Families of rows that turns and mirrors carry onto each other, the same ones carrying the whole set onto itself: the rest of each named row's family, in list order:
4 families of 8 rows:
dop: .04 -.18 .23 -.12 .05 -.09 .06 .00 -.05 -.12 -.14 -.05 -.05 .24 .02 .00
 .12 .08 .18 .02 .20 .25 .16 .07 -.20 .05 .11 .11
bopi: .05 -.01 .01 .19 .02 .10 .27 .11 .00 -.26 -.20 -.18 -.02 .33 -.11 -.09
 -.03 -.01 .11 -.09 .06 .19 .05 .05 -.09 -.17 .25 .07
kepi: -.16 -.03 -.18 -.06 -.10 -.17 .10 .13 -.01 -.26 -.05 -.16 -.11 .26 -.09
 .00 .00 .03 .01 -.04 -.02 .14 .01 .11 -.07 -.06 .20 .00
rikag: .12 .07 -.19 -.01 .16 -.01 .27 .15 .08 -.02 -.06 -.25 -.17 .25 -.11 .04
 .12 .03 .18 -.15 .12 .00 -.07 .11 -.18 .04 .14 -.13
ratol: .08 .05 -.11 .06 .15 -.20 .10 .04 -.03 -.19 .04 .02 -.24 -.02 .06 .15
 .07 -.13 -.05 -.06 .02 .18 .05 .14 -.23 .01 .19 -.18
lado: .01 -.17 .17 -.18 -.10 .08 .04 -.06 -.05 -.16 -.11 -.01 -.03 .13 .02
 -.06 .05 .03 .06 .01 .21 .31 -.03 .08 -.18 .16 .23 -.03
Pima: .19 .08 .19 -.08 .10 .11 .04 .15 .02 -.20 -.09 .12 -.05 .11 .01 .00 -.04
 -.03 .21 -.02 .20 .33 -.07 -.13 -.18 -.08 .28 -.08
Dedor: .01 .08 .12 -.01 .02 .06 .03 .08 .01 -.16 -.03 .14 .01 -.05 .04 .10 .13
 -.13 .12 -.01 .16 .10 .26 .03 -.23 .05 .01 -.08
Vena: .19 .16 .16 .01 .13 .21 .18 .12 -.01 -.17 -.03 -.13 -.07 .06 -.01 -.03
 -.12 .01 .26 .01 .08 .40 .04 .03 -.19 -.06 .13 .02
setor: .16 .13 -.06 .07 .01 .09 .07 .17 -.01 -.10 -.15 .05 -.28 -.03 -.10 .08
 .00 .05 .16 -.19 .14 .12 .03 -.18 -.24 -.06 .16 -.20
Famat: -.03 -.13 -.10 -.04 -.19 -.09 .16 -.04 .08 -.19 -.13 -.14 .01 .27 .01
 -.03 .08 .03 -.01 -.14 -.06 .25 .02 .02 -.23 -.05 .13 -.13
fego: .09 .04 .04 .11 .12 -.09 .24 .18 .00 .00 -.14 -.19 -.20 .21 -.07 .11 .13
 .01 .10 -.19 .18 .18 -.11 -.01 -.20 -.03 .29 -.27
vusef: .01 -.12 .11 .15 .08 .05 .26 .16 -.05 -.19 -.03 -.23 -.01 .31 -.05 .01
 .04 -.06 .26 -.05 .02 .15 -.05 .01 -.15 .04 .18 .14
dol: .14 .03 -.02 .01 -.04 .13 .17 .28 -.08 -.31 -.12 -.01 -.24 -.08 -.12 .06
 -.14 -.02 .19 -.22 .20 .12 .01 .10 -.24 .00 .08 -.16
zila: .08 .04 .09 -.06 .11 .27 .08 .14 -.04 -.24 -.15 -.10 .03 .10 .08 -.06
 -.12 -.02 .23 -.07 .23 .34 -.04 .11 -.16 -.14 .14 -.07
Nibel: -.07 -.03 -.08 -.05 .15 -.09 .16 .01 .07 -.23 .04 .04 -.17 .09 .00 .16
 .18 -.08 .00 -.19 -.08 .21 .14 .27 -.24 .02 .14 -.19
Bilo: -.03 .00 -.01 .00 .09 -.11 .13 -.06 .06 -.13 -.04 .04 -.28 .19 -.03 .05
 .08 -.18 -.05 -.22 .05 .22 .05 .18 -.21 -.07 .17 -.30
pagap: .05 .02 .16 .10 -.09 -.04 .22 .24 -.02 -.18 -.14 -.12 .07 .30 -.10 .00
 .08 -.03 .19 -.08 .04 .26 -.03 -.15 -.23 -.08 .28 -.03
vugar: .25 .18 .04 -.03 .07 .10 .24 .22 .01 -.16 -.04 -.09 -.27 -.04 -.12 .06
 -.12 .03 .25 -.17 .10 .24 .07 .05 -.26 .01 .01 -.11
Gimeg: -.14 .00 .06 -.09 .08 .12 .05 .04 -.06 -.18 -.01 .13 -.15 -.01 -.06 .09
 .18 -.07 .10 -.14 .05 .17 .28 .18 -.23 .12 .08 -.04
zopip: .29 .12 .05 .08 .11 -.02 .38 .18 .12 -.09 -.04 -.20 -.19 .18 -.16 .08
 .02 .04 .12 -.17 .09 .12 -.01 .13 -.16 .06 .12 -.13
Kepo: -.11 -.13 .12 -.20 .02 .04 -.09 .06 -.01 -.19 -.04 -.07 -.06 .29 .00 .00
 .01 .11 .17 .00 .19 .19 .00 .16 -.02 -.03 .13 .00
Sobe: .19 .07 -.03 .08 .08 .01 .28 .19 .08 -.20 -.09 -.12 -.19 .24 -.20 .04
 .06 .00 .07 -.15 .20 .04 -.06 .26 -.12 -.04 .28 -.23
Valu: -.16 .05 -.11 -.03 .08 -.12 .16 .08 .12 -.21 .00 -.01 -.18 .03 -.03 .15
 .03 -.12 .01 -.03 .18 .11 .01 .22 -.07 -.03 .18 -.27
zufum: .09 -.03 -.14 -.03 -.08 -.21 .05 .05 -.02 -.14 -.04 -.21 -.10 .28 -.04
 .03 .17 .15 .07 .00 -.06 .19 .09 .12 -.28 -.05 .18 -.08
Vigun: .19 .10 .12 .18 .06 .09 .35 .13 .06 -.15 -.05 -.23 -.01 .25 -.10 -.02
 -.01 .03 .14 -.02 -.01 .24 .04 .02 -.12 -.01 .19 .08
pef: -.06 .06 .11 -.03 -.14 .14 -.01 .04 -.08 -.15 -.04 .15 -.22 .01 -.15
 -.01 .09 -.13 .06 -.10 .13 .13 .20 .07 -.24 .08 .13 -.15
Ruzo: -.19 -.08 .10 .00 -.06 .09 .02 .10 .04 -.27 -.06 .09 -.16 -.01 -.05 .12
 -.02 -.03 .18 -.06 .20 .06 .19 .06 -.08 -.02 -.01 -.10
gug: .08 .07 .13 -.03 .11 .22 .08 .14 .05 -.29 .07 .02 -.01 .09 -.01 .02 -.03
 -.09 .39 .11 .11 .26 .00 .06 -.23 -.07 .15 -.05
Soguf: -.03 -.15 -.13 -.11 -.03 -.10 .18 -.04 .08 -.26 -.05 -.08 -.03 .20 -.02
 .07 .17 .12 .04 -.08 -.13 .27 .10 .18 -.24 .04 .19 -.02
Pumi: -.06 -.14 .07 -.22 .03 .09 .07 -.05 -.03 -.18 -.08 .00 -.04 .12 -.02 .01
 .18 .12 .12 .00 .09 .27 .17 .17 -.19 .15 .20 .09
nez: .14 .08 -.16 -.04 .14 .03 .20 .13 .05 -.24 -.05 .05 -.37 -.05 -.12 .06
 -.10 -.05 .29 -.08 .13 .13 .04 .00 -.26 -.03 .09 -.08

Same family as Kepo: kepi, Pima, setor, fego, pagap, Valu, Ruzo
Same family as Bilo: bopi, lado, Famat, dol, zila, Sobe, pef
Same family as rikag: dop, ratol, Dedor, vusef, zufum, gug, nez

